The rows below fall into families. The same turns and mirrors carry the whole set onto itself and the rows of a family onto each other. For each named row, which other rows are in its family? Write them in the order they are listed.
These 15 rows form 5 families of 3 rows each.
N: 7 4 7 -25 18 -2 -26 -9 -29 -16 -3 -12 19 3 -12 -22 -27 3 16 1 6 -21 -3 -25 -16 16 9 4 14
X: -6 10 18 -10 8 10 11 -12 -10 -18 5 0 11 12 -27 19 -28 -10 -5 -21 6 -4 -1 -2 -12 22 1 -13 12
R: 17 -3 -1 -30 0 0 -6 13 -16 -38 -6 -28 23 -17 -12 8 -17 -9 -12 -1 -1 -27 14 -8 -27 -1 19 -10 23
G: 8 9 21 -34 19 16 4 -7 -3 -21 12 -2 22 8 -14 21 -19 -12 -9 -20 0 -9 -15 -18 -18 31 -14 2 6
F: 0 15 11 -26 27 6 -20 6 -7 -5 -15 -22 16 1 -8 -14 -16 -7 10 0 11 -2 7 -17 -19 20 6 14 14
U: 16 -4 8 -25 -12 0 4 24 -4 -42 6 -30 17 -4 -17 14 -14 -2 -8 -12 -4 -8 2 -15 -16 3 9 -12 20
W: 20 -19 -3 -22 2 3 1 12 3 -37 4 -28 24 -4 -10 7 -20 3 -5 1 5 -26 4 -3 -22 3 14 -16 31
J: 12 10 13 -18 -2 10 8 -4 -10 -26 8 0 12 12 -13 24 -31 -13 -1 -23 2 -11 -3 -3 -21 34 -8 -17 8
E: -1 11 11 -33 11 0 -3 -17 -6 -20 5 -10 11 10 -20 -1 -36 -20 -3 -24 6 -2 -14 2 -27 23 -6 -23 21
B: 13 5 10 -21 38 6 -16 4 -12 -6 4 -11 13 -8 -8 -16 -13 -11 10 3 7 -8 5 -19 -15 31 3 6 11
T: 9 -5 14 -38 -6 -2 8 12 -18 -34 -8 -20 21 -7 -18 4 -22 -6 -6 -11 4 -31 13 -10 -24 4 28 -1 31
K: 15 0 3 -22 0 6 7 -3 2 -41 -2 -25 27 -1 -17 -9 -35 -5 -2 -3 -1 -26 3 3 -10 3 27 -11 24
Y: 3 -2 12 -27 4 12 4 -3 -12 -26 5 -9 17 6 -17 10 -33 -14 -11 -19 1 -2 -15 -7 -22 32 -28 -18 14
H: 20 -7 1 -20 26 5 -24 -4 -18 -12 5 -20 24 1 -14 -17 -14 -4 9 -7 10 -22 4 -26 -17 25 -6 15 8
Q: 23 5 10 -25 27 6 -11 6 -9 -10 0 -19 14 -4 -18 -10 0 -2 4 6 20 -23 12 -28 -15 8 -5 3 19

Which other rows belong to the same family as F? X, T
Which other rows belong to the same family as N? E, K
Which other rows belong to the same family as J? R, B

The rows below fall into families. The same turns and mirrors carry the whole set onto itself and the rows of a family onto each other. For each named row, which other rows are in its family? Write them in the order they are listed.
These 25 rows form 5 families of 5 rows each.
fil: -10 -13 18 -4 -5 17 8 -1
Mabif: 0 -1 5 11 -8 4 6 29
rolus: -5 9 -15 6 8 9 7 -2
Gipef: -1 6 -10 15 8 18 5 7
ratu: 16 6 -10 5 5 19 12 9
Notum: 2 -1 -3 -20 0 2 23 14
gof: -7 0 3 7 -10 -11 5 23
Zef: 10 -3 -5 14 16 12 7 9
siz: 9 -9 0 -12 -1 -3 26 6
bezu: 8 -16 1 -10 -10 19 7 2
rida: 1 -17 14 -12 -9 15 4 5
Far: 4 -10 -5 -11 0 -8 23 9
lemot: 0 -7 4 -9 5 -17 19 3
maka: -3 2 4 9 -3 -10 3 25
muf: -10 -9 11 9 6 -5 -3 19
kan: -4 7 9 -5 -2 -7 -5 -10
Rifep: 4 14 12 -11 8 5 -2 -7
peto: 0 -14 16 -4 2 22 15 14
nor: 6 17 5 -10 6 7 -6 -2
buras: 4 4 -13 -15 -7 -6 16 4
vatom: 2 9 20 -8 11 5 -8 5
nof: -4 4 -8 13 12 16 8 11
mafor: -1 -19 15 -7 -4 15 -1 0
pim: 10 16 9 -2 -3 2 -2 -7
zadu: -7 -6 -3 2 -4 -10 -5 22

Which other rows belong to the same family as Far? Gipef, rida, maka, Rifep
Which other rows belong to the same family as Mabif? rolus, bezu, lemot, vatom
Which other rows belong to the same family as kan? ratu, muf, peto, buras
Which other rows belong to the same family as fil? Notum, Zef, pim, zadu

